One turn moves every row onto another: examples first, then more rows asked
J304: [ -1   0  -9   7 -10  -5  -1   2   3   8  -5  -7  -3  -9   0   6  -5   3
   0  -1  -2  -1  -5  -5  -3   1   3   5   5   1   2  -1  -3  -1  -2   3
   0   2   4   2   5  -3 -14   0  -4   1   0   2  -1   2  -8   5   2  -1
  -4   1   2   0  -3   2  -4  -4]
J82: [  1  -2   0   4  -3   0  -2   1  -7  -6  -2   4   1  -5   0   4  -5   1
   0   0  -2   2   8  -7  -3  -1   5  -2   1   3   6  -1  -2   6  -2   1
   1   1  -1   0   3  -4  -2   3  -1   5   2   5  -2   4 -11  -2   7  -5
  -1  -2   6   0  -5  -2  14 -16]
J99: [  0   0  -9  11 -14  -2  -2   1   2   7  -5  -2   2  -8   0   4  -4   1
  -1  -2  -2   0  -4  -7  -4  -1   3   5   4   2   2   0  -1  -1  -4   1
  -3  -1   2   5   6  -3 -13   2  -3   1   1   1  -4   1 -12   5   5  -1
  -2   4   2   2  -4   1   1  -2]
J664: [ -1  -1  -2  -2   0  -5  -1   2   0   1   4   2  -3  -5  -5   1  -4   3
   3  -1  -2   3  -6  -7  -5   2   3   2   4   2   0  -1   1  -5  -2   6
   1   7  -1   1   3  -3  -1   6  -6   2   0   3   1   0   5   3 -15  -5
  -5  -1   3   1  -1   0  -6   3]
J571: [  0  -1  -4   2  -2  -5  -3   2   0   1   2   5   2  -2  -5   2   3   1
   1   3  -3   2 -11  -6  -3  -2   4   3   4   2   1   0  -3   2  -8   2
   1  -2   0   2   3  -6  10   0  -5  -9   4   6   5  -9   2   1  -2  -1
  -7  -3   1   3   5   2  10   0]
J191: [ 4 -1  2  6  6 -2 -3  0 -1 -5 -2 -6 -2 -7  2  6  4  1  1 -4  1  2  2 -6
 -4 -3  6 -2  0  5  2  4  1 -1 -7  1 -1  3  0  2  0 -8 -1  3  4  4 -1  7
  4 -2 -1  5 19 -3 -4  0  3  2  9  0 -4 -2]
J717: [  2   2   4  -2  -3   0   4   3  -4  -5   4   7   3  -7  -3   0   2   2
   3  -3  -3   4  -7  -5  -3   1   6   2   1   0   0   1   1  -5  -2   2
  -2   5  -4   3   5  -1   2  11  -4  -1  -3   2   1   0   0  -4 -10  -4
   0   5   2   4  -2   2   3   4]
J665: [  4   3   0   6 -12   2   7   1  -1   0  -5   0   1 -10   4   4  -1   3
   1  -1  -2   1  -2  -3  -4   4   4  10   0   0   2   2  -4  -2  -2   2
   3   1   0   5   8   2  -9   4  -2   0  -2  -3  -5   2 -10  -1   6  -3
   5   2   2   4  -2   4   2  -3]
J385: [ 0  1 -1  4 -5  3 -1  1 -4 -1  5  8  6 -5 -3 -1  1 -1  0  2 -2  4 -5 -8
 -6 -1  5 -1 -1  2  0  2  2 -7 -2  2 -3  3 -3  7  5 -1  2 13 -3 -1  0  0
 -3 -1 -1  0 -7 -3 -2  6  2  5 -4  2  6  5]
J246: [  2   1  -4  11 -14   2   4   1  -1   4  -5   1   2 -10   1   5  -1   2
  -1  -2  -2   2  -2  -6  -3   1   3   9   2   1   2   0  -2   0  -3   1
  -2  -1   0   5   7  -2  -9   3  -2  -1  -1  -1  -6   1 -12   1   6  -3
   2   4   3   5  -2   2   4  -4]
J388: [ 5 -2  2  5  4 -1 -2  0 -3 -7 -1 -6 -3 -6  3  6  2  1  1 -2  0  2  3 -6
 -4 -1  6 -1 -1  6  2  2  2 -2 -6  1  0  3 -2  0  1 -7  0  2  3  3 -1  5
  3 -2  0  6 19 -2 -2 -2  3  2 11 -1 -5 -2]
J489: [ 2  1  2  4  2 -6 -2  0 -2 -7  0 -8  0 -6  2  4  0  2  1  0 -1  2  3 -3
 -3 -2  5 -4  1  5  0  1  1 -1 -5  1  0  1 -2 -1  3 -6 -1  3  0  0 -1  4
  6 -2  0  5 21 -3 -3  3  2  1 12 -3 -2 -3]
J589: [ -3  -1  -8   2  -4  -3  -4   1  -1   3   5   1   3  -5  -4  -1  -5  -1
   1   2   0   2  -6  -9  -7  -1   3  -2   2   4  -1  -3   4  -8  -2   4
   0   3  -1   4   5  -3  -2   9  -4   1   2   3   2   0   4   6 -11  -3
  -8   3   2  -1  -4  -3  -2   4]
J873: [  3  -3   3  -2  -2   0   1   0  -7  -5   3  -1  -6  -4   3   3  -9  -3
   2   3  -5  -2   5  -4  -3   0   7  -1  -1   0   1  -1  -9   8   0   2
   7   5   1  -4   3  -3  -1   3  -3   2   2   1   0   6  -6   0   6  -3
   1  -5   2  -5  -3   1   4 -13]
J666: [ 2 -1  2  6  3 -2 -4  0 -2 -6 -1 -5 -2 -3  1  4  0  1  1 -1 -1  4  6 -5
 -5 -1  3 -3  0  5  1  3 -1  0 -7  3  1  3  0  2  1 -8  0  0  0  1  2  2
  2 -3  1  4 20 -5 -1  1  3  5 12  0 -5 -3]
J579: [  2   0  -1   0  -1  -5   1   2   0  -2   2   6   1  -5  -4   1   3   2
   3   0  -1   2 -10  -5  -4   0   3   7   2   2   2  -1   1   1  -7   2
   2  -3  -1   2   3  -4  10   1  -4  -7   2   6   6 -11   3  -1  -3  -3
  -6  -5   1   1   6   1   9  -2]
J509: [  4  -6  -5   4  -1  -4  -7   1  -7   1  -1  -2  -3  -4   0   7  -7   1
  -2   5  -6   3   3  -6  -3  -3   8  -5   4   3   1  -3  -5   4  -3   2
   3   6  -1  -5   7  -3  -4   1  -2   4   5   9   3   7  -8   4   4  -1
  -5  -3   4  -4  -5  -2   5 -12]
J2: [  1   2   2  -4  -1  -3   2   2  -1  -4   5   4   1  -4  -2  -2  -2   1
   3   1   0   5  -4  -4  -6   2   4   1   1   0  -1   0  -2  -7  -1   7
   4   6  -1   4   5   1   0   8  -5   1   1   0   3   0   4  -3 -11  -7
  -2   3   0   1  -3   3  -3   5]
J935: [  3   1  -4  -1  -1  -1  -1   1   0  -6   6   3   2   4  -2  -2   0   0
   3   6   0  -2  -7  -4  -5   1   4   4  -5   6   9   0  -1  -2  -7   2
   6  -3  -1   3   2   2   6  -3  -6  -2   4   2   5 -10   2   0  -2  -1
  -5  -4   1   0   4   3   4   4]
J221: [  4   3   1   2  -9  -3   8   3   1   0  -4  -4  -4 -11   3   6  -3   4
   2   0  -3   0  -4  -1  -4   5   5  10   2  -2   2   2  -6  -2  -1   5
   5   4   2   2   8   2 -10   1  -5   0  -2  -3  -2   2  -6  -1   3  -3
   4   0   3   2  -2   4  -3  -4]
J903: [  2   1  -5   3  -9  -5   3   2   3   4  -4  -7  -5  -8   3   5  -4   4
   1   2  -2  -2  -4  -2  -4   3   4   7   3  -1   2   2  -5  -4  -1   6
   6   4   4   2   5   2 -13  -1  -5   2   0   0  -1   3  -5   3   2  -1
  -1  -1   2  -1  -3   4  -6  -3]
J59: [ 1  0  1  5  4 -3 -4  0 -1 -7 -1 -6 -2 -2  1  5  1  2  1  0 -2  2  5 -5
 -3 -2  4 -4  1  6  4  5 -3 -1 -6  2  0  3 -1  1  0 -7 -2 -1 -1  1  0  4
  3 -1 -2  3 19 -1 -2  2  4  6 11  1 -4 -1]
J806: [  4  -4  -2   0   0  -2  -5   0  -6   0   1  -3  -6  -3   2   5  -8  -2
   0   7  -5   1   3  -4  -3  -1   8  -3   2   1   0  -1  -9   6  -2   4
   7   7   1  -4   5  -2  -4   1  -3   3   4   5   2   8  -6   4   5  -2
  -3  -4   1  -6  -4   1   1 -12]
J794: [  4   0  -7   0  -2  -2  -4   0   0  -3   6   0   2   3  -2   0   1  -2
   2   6  -2  -3 -10  -5  -5  -1   7   2  -3   6   7  -1   0  -3  -7  -1
   4  -4  -1   2   2   1   5  -1  -4  -4   4   5   7  -9   1   3  -3   2
  -7  -3  -1  -3   2   2   5   5]
J155: [ 4  1  2  3  1 -5 -2  0 -1 -8  0 -6  1 -4  2  2 -1  1  2 -4 -1  4  3 -4
 -3 -2  5 -3  1  6  1  0  1  1 -7  0 -1  0 -2 -1  1 -7 -2  1  1  1  0  5
  6 -2 -2  3 19 -4 -3  4  1  1 12 -2 -4 -3]
J83: [  3  -2   3   0  -3   2   1   0  -8  -7   1   2  -2  -5   3   1  -7  -2
   2   0  -1  -1   7  -5  -3   0   6   0  -2   1   4   0  -5   7   0   1
   5   3   0   0   2  -3  -1   4  -1   5   1   1  -1   4  -8  -2   8  -5
   2  -3   3  -3  -5   0  10 -14]
J800: [  1  -1  -3  -1   0  -4  -1   2   1   0   3   2  -2  -4  -4   3   2   1
   3   4  -2  -2 -10  -7  -4   0   4   6   1   2   3   0  -1   1  -6   3
   4  -2   1   2   2  -5  11   0  -5  -7   1   5   4  -9   6   3  -4  -1
  -6  -8   2   0   5   3   6  -1]
J521: [ 5 -1 -5  3 -1  1 -4  1 -1 -5  4  5  4  3 -3  0  3  0  1  3 -1  1 -8 -6
 -5 -1  6  4 -3  6  8  0  0 -3 -9  0  3 -3 -2  4  3  2  6 -1 -3 -1  5  6
  5 -9 -1  0 -3  0 -6 -3  0  2  2  3  7  5]
J68: [ -4  -1  -5   4  -6  -2  -4   1  -2   2   5   5   4  -5  -7   0  -3   1
   0   1  -4   2  -6  -9  -4  -2   3  -2   3   4  -1  -2   4  -6  -3   1
  -6   2  -5   3   4  -6   0  10  -6  -4  -1   2  -3   1   0   3 -10  -2
  -4   6   4   5  -1  -2   4   4]
J30: [  0  -4  -5   6  -3  -3  -7   1  -7  -1  -1   2   2  -4   0   5  -6   2
  -2   3  -4   4   6  -6  -4  -3   6  -4   3   5   4  -2  -2   3  -3   2
   1   3  -1  -2   6  -3  -4   2  -1   5   5   8   2   6 -11   1   7  -2
  -5  -1   5  -2  -5  -3  11 -14]

J221 -> J903
J579 -> J935
J509 -> J30
Now find these:
J489 -> J59
J664 -> J589

